In the data rows, 128 means zero.
Some points, one per row:
"106 160 126 103 110 136 093 120 085 083 108 082 107 078 151 112"
"142 166 099 057 136 218 046 147 136 142 142 114 124 193 063 129"
"159 063 132 205 120 128 183 128 141 178 139 168 142 180 091 153"
"139 093 128 231 118 068 214 127 142 157 122 168 134 135 148 139"
"168 149 091 001 147 255 002 176 166 153 150 114 126 255 000 146"
"116 114 128 163 095 082 149 116 083 117 108 107 111 082 155 135"
"088 175 132 081 109 152 071 118 083 089 115 071 108 087 131 116"
"128 087 135 145 128 113 163 125 139 119 119 147 127 134 129 130"
"085 168 129 072 140 101 092 121 099 101 111 104 120 070 197 101"
"156 084 134 177 131 095 195 141 150 143 128 163 143 161 120 161"
"120 114 123 124 155 130 110 121 127 121 134 112 137 111 164 106"
"129 116 117 110 153 111 136 119 139 135 133 140 139 120 172 125"
"128 179 135 084 116 155 099 136 116 137 135 120 116 122 102 130"
"110 090 156 215 131 031 232 094 126 124 124 149 146 056 229 123"
"153 080 135 175 147 080 193 127 161 173 128 150 145 149 144 142"
"137 116 116 148 127 158 118 129 140 138 129 113 136 162 099 122"
"125 173 101 039 118 206 029 150 109 128 130 099 104 149 068 122"
"134 093 135 200 115 084 178 120 129 128 120 130 134 119 149 130"
"144 092 105 167 124 106 165 119 126 135 121 142 134 162 119 154"
"100 180 138 099 137 124 096 123 114 105 126 098 124 071 173 092"
"118 118 127 169 125 062 177 113 113 123 119 129 135 091 190 131"
"154 126 124 099 102 213 088 143 122 148 143 128 122 211 020 154"
"152 042 144 255 120 022 255 113 145 150 120 165 144 113 171 156"
"124 105 130 184 114 116 146 122 112 138 119 110 128 099 147 113"
"149 127 130 121 101 196 094 150 120 133 136 128 118 195 021 155"
"129 097 152 192 126 082 183 125 148 133 133 136 140 119 137 135"
"146 108 110 167 110 158 130 133 145 159 131 135 130 187 069 130"
"083 126 165 126 103 031 183 094 071 061 097 125 111 000 232 131"
"170 069 125 190 148 103 205 127 174 182 142 180 153 201 103 169"
"112 134 134 135 148 125 112 124 129 134 133 095 137 094 175 101"
"129 131 139 158 146 062 173 111 129 101 121 146 129 068 201 115"
"130 129 127 118 168 128 130 141 170 142 153 142 153 158 138 123"
"093 179 165 079 128 099 106 115 094 091 123 084 109 001 212 085"
"127 161 131 077 127 152 102 137 128 095 136 105 120 132 110 131"
"088 160 134 110 131 056 130 107 089 103 113 108 113 008 235 093"
"111 125 153 175 130 086 169 118 126 098 130 142 131 076 181 108"
"121 132 119 138 070 151 107 134 076 105 106 105 099 113 087 141"
"160 101 118 176 122 158 147 144 144 142 133 132 137 199 063 148"
"094 108 144 191 118 044 177 115 104 116 109 122 126 043 200 117"
"145 136 128 096 150 164 106 143 158 142 142 124 139 174 097 136"
"133 175 103 029 123 255 008 161 144 146 149 097 113 207 011 119"
Then 24 other points, each followed by its number:
"170 112 101 163 122 146 146 140 154 164 128 163 134 214 056 152" 0
"129 092 148 172 088 099 163 111 097 094 111 126 117 103 129 140" 1
"106 070 157 217 122 000 242 088 107 118 108 150 130 012 255 111" 2
"129 149 133 099 156 117 131 129 144 120 132 132 138 100 177 110" 3
"169 127 111 130 128 207 099 151 158 166 146 141 139 229 034 148" 4
"123 150 113 080 125 195 054 145 119 148 130 090 116 145 079 112" 5
"133 174 112 039 140 215 035 142 136 139 133 106 123 168 077 112" 6
"162 060 144 220 115 092 225 125 152 161 131 183 141 174 100 173" 7
"135 124 112 101 120 189 080 144 118 132 138 114 120 161 070 134" 8
"135 134 116 118 129 168 102 131 131 132 132 117 126 161 092 128" 9
"151 101 132 143 128 138 138 130 154 161 129 140 141 184 091 146" 10
"139 163 134 084 127 167 100 133 131 132 134 126 124 159 083 147" 11
"111 140 156 112 130 085 149 116 110 104 133 113 120 058 177 123" 12
"098 170 127 072 136 151 077 131 110 091 113 101 120 098 136 110" 13
"132 179 124 056 119 188 071 147 120 110 132 114 115 157 065 139" 14
"129 157 124 103 119 145 103 141 118 129 129 111 119 130 109 139" 15
"103 192 139 075 094 146 081 122 072 074 118 092 099 054 143 113" 16
"135 156 111 100 155 175 097 144 167 151 141 137 135 188 077 128" 17
"145 147 106 048 115 228 043 152 124 150 129 120 118 209 028 150" 18
"097 141 141 125 119 124 111 109 101 111 110 114 114 080 149 103" 19
"114 064 164 240 115 000 255 093 120 131 100 165 141 025 255 129" 20
"147 120 118 108 143 153 126 131 151 124 147 156 142 180 103 138" 21
"106 124 160 182 138 043 195 101 127 139 124 137 136 039 226 102" 22
"146 124 120 152 077 170 114 133 120 140 110 126 116 180 044 145" 23
Which of these numbered points is nearest to each point below, ignoring the direction in which the first points spread most? Its number follows each.
"096 204 150 030 090 163 056 125 070 087 124 076 083 063 103 128" > 16
"141 157 119 050 134 189 062 139 127 140 137 130 127 184 065 149" > 11
"145 195 107 000 165 246 013 158 152 136 166 115 128 196 062 121" > 3
"149 095 143 194 130 122 178 135 166 126 137 151 146 172 103 141" > 4
"096 178 119 030 140 113 073 117 088 076 116 107 111 050 192 110" > 13
"159 096 117 152 123 142 141 140 143 147 134 142 132 179 083 153" > 10
"114 120 153 186 105 047 197 097 092 101 106 152 113 033 200 122" > 14
"137 141 127 093 140 150 100 133 142 147 137 122 135 149 122 126" > 22
"107 091 186 247 112 000 255 076 093 081 100 137 132 000 255 113" > 8
"135 125 151 132 117 124 143 128 122 112 134 134 123 104 123 141" > 11
"139 141 102 106 126 177 088 148 136 139 134 117 128 187 068 141" > 9
"064 165 153 096 112 054 124 091 064 080 104 089 104 000 245 096" > 16
"115 158 116 118 122 121 108 128 111 130 119 131 112 106 130 118" > 15
"114 156 117 077 135 151 087 129 116 127 116 114 120 125 132 120" > 6
"110 114 146 152 082 105 137 111 091 096 106 109 104 074 133 129" > 1
"130 108 111 162 105 134 131 133 122 144 121 116 118 161 089 145" > 23
"122 159 128 088 143 135 106 127 134 161 136 113 129 126 132 123" > 22
"117 126 129 099 122 129 107 136 125 133 136 134 117 114 122 124" > 2
"127 142 119 091 094 170 083 129 092 120 108 100 106 136 084 133" > 15
"175 117 094 113 131 234 082 159 168 185 149 142 139 255 006 154" > 4
"140 060 156 255 108 020 255 104 140 122 103 167 142 099 176 145" > 0
"126 146 104 080 176 170 077 142 161 116 137 122 146 173 132 110" > 3
"113 125 148 149 149 069 164 116 142 119 128 120 136 082 196 103" > 22
"134 125 136 106 147 123 134 125 143 107 144 142 133 122 139 137" > 11
